Some points, one per row:
Array([-46., -46.,   4., -23., -83., -41., -12.,   7., -30., -20.,   0., -50.,
         3., -18.,  21.,  -7.])
Array([-47., -27., -25., -30., -59., -68., -16., -16.,   0.,  -6., -43., -47.,
       -40.,  16.,   4.,  16.])
Array([-40.,  16., -32.,  -7.,  71., -29.,  42.,  -2., -10.,   4., -24., -79.,
        20., -36., -17., -17.])
Array([-59., -48., -38.,  13., -97., -33., -17., -27., -33., -20., -58., -62.,
       -75.,  -2.,  -4.,   3.])
Array([-21.,   5.,  -9., -32., -36.,  68.,  10., -14., -10., -12., -52., -34.,
        -2.,  -3., -10., -11.])
Array([ 54.,  -1.,  19.,   1., 127., -31.,  40.,  35., -26.,   1.,  94., -36.,
       -29.,   5.,  11.,   8.])
Array([ -9.,  33.,  11., -34., -35., 114., -38., -33.,  49.,  -9., -35., 127.,
       127.,  52.,  -2., -17.])
Array([-46.,  20., -24., -24.,   4.,  -4., -16., -11., -19.,  18.,  43., -43.,
         5., -31., -16.,  17.])
Array([-13.,  71., -34., -28., 127., -64.,  39., -22., -23.,   5., 127., -63.,
        13., -26.,   7.,   0.])
Array([-34., -30.,  15.,  18., -89.,  43., -22.,  43.,  -6.,  -7., -74., -56.,
       -36., -37.,  21.,  -3.])
Array([ 39.,   7., -26., -20.,  50.,  64.,  -2., -45.,  18.,  -4.,  54.,  36.,
       -23.,  27., -19.,  42.])
Array([ 14., -24.,  20.,  45.,  24.,  82.,   4.,  69.,   0.,   8.,  32., -15.,
       -49., -33.,  27., -21.])
Array([-50., -30., -29.,  -8., -53., -28., -20.,   5., -35.,   9., -66.,  -1.,
        14.,  14.,  -8.,   5.])
Array([-15.,  47., -39.,  11., 127.,  20.,   2.,  18.,   1., -19.,  52.,  38.,
        46., -37.,  -2., -20.])
Array([ 64.,  98., -10., -23., 127., -33.,  76., -36., -31.,   5., 127., -88.,
       -52.,  30.,   6.,  -6.])
Array([-34.,  36., -18.,  13.,  60., -68.,  18.,  21.,  18., -14.,  71., -71.,
        28.,  -1.,  17., -13.])
Array([-23.,  44., -30.,  30., -25.,  10., -20.,  95., -24.,  -4.,  60., -23.,
       -50., -27.,  16.,   0.])
Array([ 20., -11.,  -9.,  43.,  42.,  60.,   0.,  53., -26.,  12., -50., -86.,
       -16., -25.,  -4.,  26.])
Array([-36., -49., -41.,   4., -27., -67., -22.,  20., -32., -21., -37., -29.,
       -28., -12.,  -7., -22.])
Array([-30., -12., -33.,   5., -11., -40., -26., -21.,  16., -10., -65., -66.,
       -43., -38.,  -8.,   7.])
Array([-58., -31., -30.,  33., -98.,  83., -19., -13., -30.,   1., -61., -40.,
       -50.,  -7.,  -6.,   1.])
Array([-16., -38., -38., -30., -66.,  40., -13., -46.,  14., -19.,  21.,  83.,
        22.,  -5.,   6., -14.])
Array([-40.,  21., -42.,  -5.,  70.,  34., -27.,  -7., -13.,   5.,  85., -25.,
        -6.,  -6.,  -3., -18.])
Array([-59.,  51., -27., -24.,  78.,  33., -25., -34., -35.,  -3., 100.,  23.,
       -12.,  20.,  11., -19.])
Array([  9.,  11., -33., -17.,  22., 127.,  60.,  20., -31.,  -9., -84.,   2.,
       -50.,  12.,   4.,   1.])
Array([-45.,  25.,   7.,  -8.,  12., -36., 101., -42., -10.,   1., -43.,  23.,
        80., -29.,   4.,  -8.])
Array([ -3.,   7.,  23.,  30., -63.,  72., -19.,  35.,  -1., -14., -39., 123.,
       102.,  -4., -18., -21.])
Array([ 29.,  63.,   7., -16.,  74.,  10.,  75., -20.,   0.,  -6.,  34., -71.,
       -70.,  53.,  -2., -13.])
Array([-19., -29.,  31.,  31.,  -7., -15., -18., -19., -22., -14., -16.,   9.,
       -64., -34., -14.,  -2.])
Array([-54., -34.,  30., -20.,  44., -50.,   1., -25.,   3.,   7., -19., -42.,
       -17., -33.,  -3., -12.])
Array([ 17., -13.,  14.,  22.,  34.,  83.,  -3., -13., -35.,  18.,  51.,  57.,
       -45.,   9.,   7., -14.])
Array([-37.,   3.,   2., -13., -55., -39.,   7., -36., -28.,  21., -63., -22.,
       -43., -20., -13.,   7.])
Array([-43., -35., -25., -30., -90., -59., -14., -10., -22.,  19., -81.,  13.,
       -71., -13., -21.,  -2.])
Array([ 58., -26.,  -8., -33., -49.,  52., -32., -13.,   2.,  -5., -80.,  94.,
        60.,  32.,  -4., -12.])
Array([-40.,  17., -29.,  39., 100.,  35., -15.,  60., -25.,  -6., -14., -47.,
       -66., -23.,  19., -15.])
Array([-12., -34.,  37.,   9., -74.,  36., -18.,  29., -19.,   7., -33., -75.,
       -22., -37.,  10., -15.])
Array([ 67., 111.,  25., -15., 127., -19.,  40., -25., -10., -16., 127., -81.,
       -54.,  10.,   1.,  -1.])
Array([ 11.,  19.,  35., -34., -36., -52., -28., -22.,  26.,   9.,  28., -52.,
       -73.,  11., -19.,  22.])
Here are 12 more points, each followed by its number:
Array([-31., -26.,  10., -28., -57., -86.,   2.,   3.,  -4.,  -6.,  -1., -76.,
       -41.,  -9.,  -3.,  28.]) 0
Array([-23., -49.,  -5., -18., -95.,  78., -22.,  40.,  -9., -16., -41.,  17.,
       -45., -33.,   7.,  -9.]) 1
Array([ 49., 109., -24.,  -1., 127., -75.,  70.,  31., -34.,  -2.,  93., -14.,
       127.,  30., -17., -19.]) 2
Array([ 84.,   0., -37.,  17.,  64., 127.,  56.,  43.,  12.,  -5.,  78., -24.,
       -37., -36.,   0.,   2.]) 3
Array([   7.,  -21.,   13.,   -8., -101.,  -43.,  -10.,  -41.,  -23.,   -3.,
        -84.,   38.,   44.,   70.,   44.,  -15.]) 4
Array([-17.,   3., -45., -21.,  53., -41.,  -8., -12., -15.,   9.,  59., -76.,
       -46.,  23.,   2.,  -4.]) 5
Array([ 21., -33., -41., -18., -21., -34., -29., -28.,  41.,  -1., -32., 127.,
       127.,  78.,  21., -11.]) 6
Array([  2.,  -6.,  -2., -33., -12.,   0., -38., -22., -26.,  23.,  25., -54.,
       -56.,   0.,  31.,  11.]) 7
Array([-49.,  42.,  36.,  -1.,  94., -53.,  72., -45.,   9.,   7.,  36., -60.,
       -27.,   7., -14.,  24.]) 8
Array([-32., -47.,  39., -20., -80.,  79., -14., -47.,  77.,  -8., -80., 115.,
       108.,  65., -12.,  27.]) 9
Array([-43.,   0.,  26., -15.,  -1., -79.,  -6., -20.,  34., -10., -34., -81.,
       -65., -19., -20.,  32.]) 10
Array([-50., -42.,  18., -33., -74., -41., -29.,  16.,   3., -18., -69., -82.,
       -51., -32., -15.,   8.]) 11
Which of these numbered points is nearest to each point below, ignoring the direction in which the first points spread most? Its number follows each.
Array([ 88.,   9., -37.,  -9.,  89.,  76.,  94.,  30.,   0.,   8.,  38., -40.,
        11., -38., -20.,  -5.]) > 3
Array([-13., -12.,  46.,  -6., -59.,  19., -32., -24.,  27., -14., -19., -16.,
       -73., -20.,  28.,  -5.]) > 7
Array([-41., -31.,  61., -15.,  51., -53.,  79.,  49.,  21.,  -7., -74., -28.,
         8., -12.,  21., -20.]) > 8
Array([-46., -11.,  26.,  22.,  75., 127., -11., -45.,  12.,  -9.,  24.,  32.,
       124.,  12.,   4.,  -2.]) > 9
Array([ 65.,  -4.,  10., -17., -21., -18.,  19., -45., -27., -11.,  34., -58.,
       -48.,  39.,  -4.,  14.]) > 7
Array([-51., -20.,  23.,  12.,  70., -64., -17.,  48.,  76.,   2., -19.,  53.,
       124.,  50.,   3.,  52.]) > 6
Array([ 16.,  -4.,  22.,  -3.,   5.,  56., -12.,   5., -16.,  -3.,  38.,  53.,
       -67., -20.,  34., -20.]) > 1
Array([-28.,  37., -31., -22.,   9., -82., -17.,  -8., -33.,  -7., -80.,  87.,
        -7.,  26.,  35., -20.]) > 4
Array([-55., -12.,  20.,   3., -30.,  79., -23.,  43.,   2.,  21., -28., -28.,
       -38., -27.,  28., -13.]) > 1
Array([-14., -27.,  75.,   9.,  11.,  28., -13.,  92.,   6.,   2., -71., -70.,
       -46., -36.,  17.,  30.]) > 11
Array([  1., -20.,  24.,  -9., -92., -83.,   5.,  24.,  16., -17.,  58.,   9.,
        -5.,  11.,   1., -10.]) > 0
Array([-38., -24.,  -2.,  22., -61.,  42.,   6.,  66.,  -9.,   3.,  69.,  -6.,
        54., -19.,  11.,  -3.]) > 1
Array([ 12.,  54., -23.,   9., 127., -16.,  71.,  -8., -17.,  -2., 127., -34.,
       124., -37.,  -3., -13.]) > 2
Array([-52.,  82., -24.,   8., 126., -80.,  50., -38., -34., -19.,  37.,  36.,
         2., -22.,  10., -10.]) > 8
Array([  9., -44., -19., -22., -50.,  30.,  34., -48.,  28.,  -1., -85.,   7.,
        51., -28., -13.,  52.]) > 8
Array([-49.,   9.,  58.,  -4., -42., -13., -37.,  12.,  -2., -15.,  -2., -39.,
       -55., -34.,   5., -11.]) > 11
Array([-52., -52.,  58.,  -2., -46., -14.,  22.,  12.,  22., -22., -41., -82.,
       -75., -21., -15.,   4.]) > 11
Array([ 25., -47.,  -8.,  -7.,  40.,  -8.,   8.,  26., -10., -21.,  -5.,  47.,
       127.,  63.,  35.,  36.]) > 6
Array([ -2.,  19.,  52., -20.,  24., -30., -36., -27.,  12., -18., -37.,  16.,
         2.,  54.,  15.,   5.]) > 4
Array([ 22., -41.,  49., -27.,  39.,  25.,  -6.,  57.,  -7.,  11.,  23.,  32.,
       -56.,  -3., -10., -21.]) > 1
Array([-51., -25.,  48., -14., -81., -42.,   8., -38., -17., -18., -57.,  -4.,
       -14.,  11.,  -4.,   9.]) > 8
Array([-12., -28., -22.,  -4., -35., -74., -11.,  -1., -22.,  18.,  -2., -67.,
         9., -26.,   6.,  11.]) > 0
Array([ 97., -35.,  -6., -18., -68.,  75., -33.,  34.,   1., -13., -33., 127.,
        43.,  59.,  16., -20.]) > 6
Array([ 80., -54.,   1., -14., -95.,  33., -10., -30., -11.,  -4., -13., -11.,
       -69.,  -7.,  16.,  -1.]) > 7
Array([ -8.,  54., -24.,   4., 127.,  59.,  71.,  19., -32.,  -1.,  60., -42.,
       -65.,  -2.,   4.,  25.]) > 1
Array([-40.,  30., -33.,  -7., 100., -45.,  21.,   8., -22.,  22., 100., -73.,
       -72.,  11.,   2., -10.]) > 5
Array([-14., -15.,  44.,  25.,  -7., -82.,  20.,  65.,   8.,  45., -10., -57.,
       -10.,  -8.,   6.,  12.]) > 0
Array([ 62.,  34., -21.,  16., -34., -82.,   9.,  -8., -28., -11., -84.,  -5.,
       -20., -12., -19., -11.]) > 4
Array([-35.,  96., -14., -25., 127., -70.,  42.,  22., -13., -14.,  97.,  43.,
       122., -28.,   5.,   3.]) > 2
Array([-14., -40., -22.,  26., -89., -47., -12., -32.,  36., -12., -79., -55.,
       -76., -11., -17.,   6.]) > 10
Array([ 18.,  29., -16., -31.,  74., 100.,  24., -47.,  64.,  -5., 127.,  -3.,
        62.,  59., -17.,  19.]) > 9
Array([-52.,  -2.,   0.,  18., -21.,  69.,  42., -41.,  -4.,   1., -38., -87.,
        -2.,   4., -18.,  21.]) > 8
Array([ 60., -47.,  38.,   0.,  21.,  29., -22.,  46., -24.,   6., -13.,  33.,
       -71., -22.,   6., -20.]) > 1
Array([-31.,  19.,  97., -28.,  24., 127., -21., -42., -10.,  35.,  25., 114.,
       127.,   0.,  27., -18.]) > 9
Array([115.,  85.,  -3., -23., 127.,  21.,  79.,  14., -19., -11.,  31.,  60.,
       105.,  26.,  -2.,   2.]) > 2
Array([127.,   6.,   2.,  10., 127., -66.,  47., -13.,  21.,  32., 104., -78.,
       113.,  -7.,   0.,  15.]) > 2
Array([  0., -41., -38., -33., -74., 101., -17., -43.,  70., -18., -23.,   5.,
       127.,  53.,  -7.,  -2.]) > 9
Array([-22., -12., -17.,  12.,  43., -55., -22., -10., -19.,  13.,  29., -64.,
       -66.,   3., -16.,  -5.]) > 5
Array([-51., -30.,  35.,  66., -84.,  41.,  31.,  -3., -31.,  -7., -77., -75.,
       -12., -22.,  -1.,  -4.]) > 8
Array([-43., -21.,  18.,  38., -46.,  35.,   4.,  60., -35., -15.,   8., -29.,
        47., -31.,  23.,   0.]) > 1
Array([ 57., -19.,  13., -18., -88., -55., -38.,  -7., -22.,  -5., -37., -66.,
        49., -21., -11.,  54.]) > 0
Array([-33., -44., -20.,  27.,  -3., 121., -30., -34.,  38., -17., -59.,  38.,
       116., -27.,  -6.,  20.]) > 9
Array([ 20.,  22.,  76., -12., -94.,  68., -25.,  86.,  23.,   9.,  39., -38.,
       -50., -10.,  32., -16.]) > 1
Array([   7.,  -27.,   16.,   36., -102.,  127.,    6.,   14.,  -33.,   14.,
        -83.,  127.,   80.,   72.,   -6.,   16.]) > 9
Array([ 39.,  28.,  21., -17., -22., -47.,   2.,   0., -21.,  -3., -59., -13.,
       -45., -20., -12., -20.]) > 11
Array([  7., 105., -15., -33., 127., -15.,  81., -26.,  37.,  44., 119.,  27.,
       114., -27., -17.,  -1.]) > 2
Array([127., -12.,  27.,  34., -87., 127., -32.,  32.,  -8.,   6., -58., 127.,
       -37.,   9.,  48.,   7.]) > 3
Array([ -4., -39., -20.,  -8.,  -1., -65., -18., -15.,  56., -10., -46., -33.,
       -53., -30.,  -6., -23.]) > 10
Array([-51.,  31., -29., -24., -21., -51., -16.,  15.,  -6.,  -3., -14., -78.,
       -52., -26.,  35., -16.]) > 11
Array([127.,  35.,  10.,  10., 127., 106.,  50.,  18., -13.,  10., 122.,  60.,
       -56.,  37.,  -1., -17.]) > 3
Array([ 50.,  17.,   6.,  -8., -53., -13., -11.,   9., -25.,   1., -36.,  -7.,
       -65., -31., -18.,  24.]) > 7
